One turn sends every row of this set to another row. A few are shown first. Where does it send the rows asked after them?
Toves: -1.22 0.63 -0.13 -0.12 -0.01 -0.81 0.62 1.82 0.29 0.19 2.79 0.56 -0.62
 1.05 0.68 1.88 -0.31 0.05 0.63 0.22 1.74 -1.03 -1.28 -1.59 0.29 -0.60
 0.62 -0.47 0.46 0.31 -0.16 0.01 1.46 -0.36 1.45
vozaf: 1.23 -1.21 1.63 1.92 -0.13 0.70 -1.38 -1.35 -1.16 -0.26 0.16 -0.85 0.05
 -1.90 -1.19 -1.20 -1.34 -0.18 -0.65 -0.71 -1.63 3.58 0.20 -0.95 0.42
 -1.25 0.22 1.05 -0.70 -0.29 -0.01 -0.34 1.78 0.78 0.86
sif: 1.43 -1.06 2.57 0.94 -0.37 0.10 -1.46 0.14 -0.05 -0.11 0.58 -1.34 0.37
 -0.03 0.54 -0.67 1.12 -0.05 -0.09 0.32 -3.26 3.21 0.98 -0.30 -0.06
 -1.08 0.31 1.87 0.05 -0.64 -1.75 -0.35 1.60 -0.18 -0.04
mirup: 0.79 -1.00 2.40 0.11 1.37 -1.27 -2.67 -1.30 -0.56 0.11 -0.75 -1.38 1.80
 -1.26 -1.57 0.07 0.88 -0.11 -0.23 -1.98 -1.76 2.11 1.01 -0.62 -1.10
 -0.58 -1.04 0.90 -0.53 -0.77 -0.64 -0.56 1.66 -0.27 -0.61
Zagi: -1.45 -1.13 -0.97 -1.55 -0.94 -2.22 -2.50 0.82 1.24 -0.72 -0.73 1.73
 -0.52 0.65 0.90 -1.43 0.60 -0.83 -0.76 -0.62 1.77 -0.15 0.63 0.34 -0.40
 1.58 -1.08 -0.62 0.10 0.40 1.29 -0.19 0.13 -0.22 -2.34
Nata: 0.94 -1.54 2.86 0.21 0.97 -0.63 -2.49 -1.80 -0.26 -0.11 -0.45 -0.47 0.94
 -1.21 -0.55 -0.09 1.09 -0.52 -0.84 -2.07 -1.78 2.71 1.43 -0.68 -1.20
 -0.80 -1.15 1.13 0.05 -0.27 -0.49 -0.92 1.43 0.44 -0.12
momul: -1.65 -0.10 -0.61 -1.19 -0.15 -0.45 -1.16 0.59 1.70 0.35 -0.06 1.01
 -1.22 0.40 1.36 -0.51 0.82 -0.43 -1.05 0.16 0.84 -0.55 -1.64 0.68 0.69
 1.51 -1.03 -1.04 0.98 0.90 1.35 0.51 -0.22 0.25 -3.31
lebev: -1.41 0.55 0.42 -0.44 0.73 0.42 1.47 0.39 -1.08 -0.36 2.29 -0.15 -1.04
 1.49 -0.94 0.59 1.98 0.69 0.42 1.17 0.03 -0.50 -0.28 -0.62 -0.44 0.72
 1.36 0.98 0.00 -0.34 -3.15 -1.26 0.13 0.48 2.26
gok: -1.76 -0.23 -0.55 0.32 0.32 1.10 0.02 -1.50 -2.26 -1.82 1.28 1.22 -0.94
 -0.22 -2.91 -1.43 0.17 0.73 -0.04 0.72 0.10 -0.51 -0.09 -0.26 0.20 1.68
 0.35 0.26 -0.98 -1.41 -0.98 -1.32 -1.36 1.73 1.76
pep: -1.66 -1.24 0.18 -1.07 -1.34 -1.59 -1.85 1.36 1.48 -1.62 1.63 2.20 -0.11
 0.61 0.93 0.55 -0.02 -0.86 -0.28 0.96 0.99 -1.06 -0.93 -0.37 0.54 1.26
 -0.20 -1.15 1.08 -1.03 0.68 0.30 0.25 0.28 -0.78
banar: 1.79 0.20 2.20 1.27 0.17 -0.47 -1.80 -0.18 -0.29 0.44 0.93 -0.89 0.78
 -0.63 0.59 0.18 -0.65 0.02 0.79 -1.88 -1.76 2.05 1.09 -1.28 0.13 -2.50
 -0.97 1.15 -0.80 -0.17 0.83 -0.03 1.49 -0.65 0.06
vomi: 1.10 -0.64 1.57 1.47 -0.25 0.16 -1.79 -1.11 -1.37 -0.06 -0.49 -1.47 0.47
 -1.55 -2.19 -1.40 -1.60 -0.39 -0.41 -0.45 -1.34 3.16 -0.34 -0.89 0.79
 -0.81 0.48 0.64 -1.51 -0.53 -0.56 -0.02 2.02 0.11 0.16
Gusu: -0.73 1.10 -1.14 -0.46 1.91 1.15 2.31 0.60 -0.61 0.76 0.68 -1.73 -1.66
 0.78 0.20 0.04 2.11 1.43 0.58 0.71 -0.57 -0.28 -0.96 1.19 -0.13 0.81
 1.03 1.30 0.39 1.27 -1.33 -0.77 -0.65 0.98 0.06
zezu: -1.83 -1.43 -0.65 -1.32 -1.32 -1.50 -1.09 0.93 1.23 -1.57 -0.95 1.72
 -0.41 -0.07 1.22 -1.09 0.58 -1.07 -1.15 0.39 0.82 -0.30 -0.54 0.52 0.74
 1.68 -0.74 -1.65 0.87 -0.29 1.61 1.41 -0.36 0.33 -0.58
tolil: -1.31 -0.20 -1.85 0.22 1.48 1.99 0.83 -1.28 -1.87 -0.29 -0.99 -0.17
 -1.94 -0.19 -1.27 -1.76 1.13 0.93 -0.22 0.75 -0.70 -0.10 -1.07 1.48
 0.37 1.45 -0.03 0.58 -0.63 0.31 0.25 -1.31 -1.75 2.09 0.12
Mevaz: -1.65 0.81 -1.47 0.51 0.57 1.36 1.84 -0.85 -2.16 -1.17 0.34 -0.31 -1.11
 -0.77 -2.20 -2.43 0.63 1.60 -0.14 0.27 -0.16 0.31 0.27 0.18 0.51 1.50
 0.47 0.21 -1.03 -0.40 -0.63 0.35 -1.38 0.95 2.02
fasam: 1.94 -0.98 2.42 -0.25 -1.23 -1.52 -2.56 -0.16 0.19 -1.16 -0.86 -1.25
 1.01 -0.88 -0.39 -0.83 -1.11 -1.43 0.15 -0.13 -1.78 2.30 0.41 0.41 0.75
 -0.22 0.64 0.85 -0.95 -0.79 -0.47 0.42 1.08 0.26 -1.24
kapot: -0.77 0.88 -1.70 0.14 0.82 -0.23 1.73 2.18 -0.56 0.72 1.55 -1.70 -1.16
 1.40 0.26 -0.67 1.68 1.78 1.01 0.50 0.35 0.67 0.57 -0.10 -0.80 0.26
 1.38 1.71 -0.22 1.03 -1.94 -0.72 0.91 -0.66 0.81
pev: -2.07 -1.90 -2.03 -0.30 1.13 -0.52 -1.95 -1.20 -1.34 -0.99 -1.57 1.43
 -0.50 -0.53 -1.65 -2.32 1.27 0.52 -0.87 -1.04 0.92 0.36 0.99 0.46 -1.32
 1.88 -1.53 0.12 -0.53 -0.26 1.20 -1.70 -0.62 1.05 -0.13
Nuse: -0.65 1.12 -1.45 -0.50 -0.74 -1.75 -0.02 2.63 1.11 0.63 1.45 -0.06 -0.93
 1.19 1.61 -0.27 -0.34 0.31 0.72 -0.50 2.13 -0.10 0.07 -0.69 0.13 -0.16
 0.25 0.05 -0.25 1.41 0.66 0.48 1.17 -1.29 -1.16
nin: 1.62 -0.15 1.57 1.17 0.44 -0.94 -2.01 0.18 -0.84 0.63 -0.29 -1.45 1.20
 -0.56 -0.29 0.43 -0.93 -0.25 1.06 -1.46 -1.51 1.73 0.28 -1.13 0.29
 -2.44 -0.72 0.69 -1.39 -0.50 0.89 -0.05 2.04 -0.91 0.30
lan: -1.29 1.62 0.04 -0.87 0.22 0.14 2.51 1.19 -0.21 0.28 1.11 -1.03 -1.30
 1.52 0.35 -0.49 2.72 0.83 -0.01 0.68 0.04 0.08 0.13 -0.19 0.03 0.77
 1.06 0.57 0.05 0.72 -2.78 0.68 0.05 -0.63 1.53
Kade: -1.26 -0.83 -2.45 0.63 0.88 0.84 0.86 -0.22 -2.25 -0.76 -0.28 -0.63
 -1.41 -0.15 -2.00 -2.67 1.01 1.50 -0.07 0.76 0.06 1.24 0.59 0.75 -0.68
 1.67 1.10 1.54 -0.90 0.12 -1.21 -1.67 -0.42 1.26 1.49
moz: -2.58 -1.41 -1.21 -0.50 1.53 -0.24 -0.85 -0.95 -0.96 -1.43 -1.04 1.22
 0.39 -0.84 -1.05 -1.50 2.66 1.18 -0.83 -0.88 -0.57 -0.52 0.94 0.46
 -0.94 1.96 -2.09 -0.60 0.50 -1.33 1.16 0.04 -1.38 0.70 0.65
loz: -0.84 1.67 -1.04 -0.47 0.96 0.00 1.33 1.47 1.07 1.37 1.51 -0.90 -1.38
 0.36 1.36 0.73 0.17 0.75 0.32 -0.29 1.28 -0.61 -1.76 0.09 0.60 0.09
 0.27 -0.14 0.70 1.90 0.66 0.56 0.43 -0.04 -1.55
Nit: 1.15 -1.00 2.49 0.48 -0.06 -0.54 -1.90 0.25 -0.47 0.36 -0.63 -1.82 0.77
 0.44 -0.32 -0.46 1.39 -0.48 0.03 0.45 -2.89 2.77 0.31 -0.33 -0.05 -0.90
 0.32 1.40 -0.62 -0.88 -2.14 -0.42 2.10 -0.81 -0.18
beg: -2.48 -1.45 -0.29 -0.41 0.86 -0.62 -2.39 -0.94 -0.61 -1.74 0.90 2.50
 0.57 -0.19 -1.37 -0.17 1.32 0.47 -0.37 -0.49 0.13 -1.45 0.35 -0.44
 -0.73 1.60 -1.97 -0.74 0.34 -1.97 1.01 -1.01 -0.98 0.85 0.00
Guna: 2.03 -0.72 3.00 -0.08 -1.56 -0.87 -2.37 -0.87 0.44 -1.03 -0.09 -0.31
 0.25 -0.95 0.34 -1.00 -1.13 -1.57 -0.36 -0.79 -1.50 2.69 0.94 -0.07
 0.70 -0.62 0.16 0.94 -0.69 -0.16 -0.24 0.16 0.75 0.59 -1.05
bofe: -2.24 -0.91 -1.36 -0.39 1.57 0.67 -1.58 -1.34 -0.53 0.17 -1.38 1.48
 -1.12 -0.05 -0.48 -1.25 1.86 0.36 -1.10 -0.47 -0.10 -0.68 -0.87 0.85
 -0.15 1.49 -2.31 -0.65 0.19 0.03 1.90 -1.01 -1.19 1.11 -1.79
mubo: -1.41 1.07 -0.60 -0.60 -0.03 -1.18 0.96 1.76 0.77 0.78 0.73 0.39 -0.80
 0.75 1.62 0.69 0.47 -0.13 -0.01 -0.95 2.00 -0.67 -0.79 -1.27 0.44 -0.57
 -0.59 -1.29 0.30 1.18 1.07 1.44 1.10 -1.13 0.89

gok turns into -> Toves
Mevaz turns into -> mubo
Guna turns into -> vozaf
Now these:
vomi turns into -> nin
Nuse turns into -> pev
momul turns into -> tolil

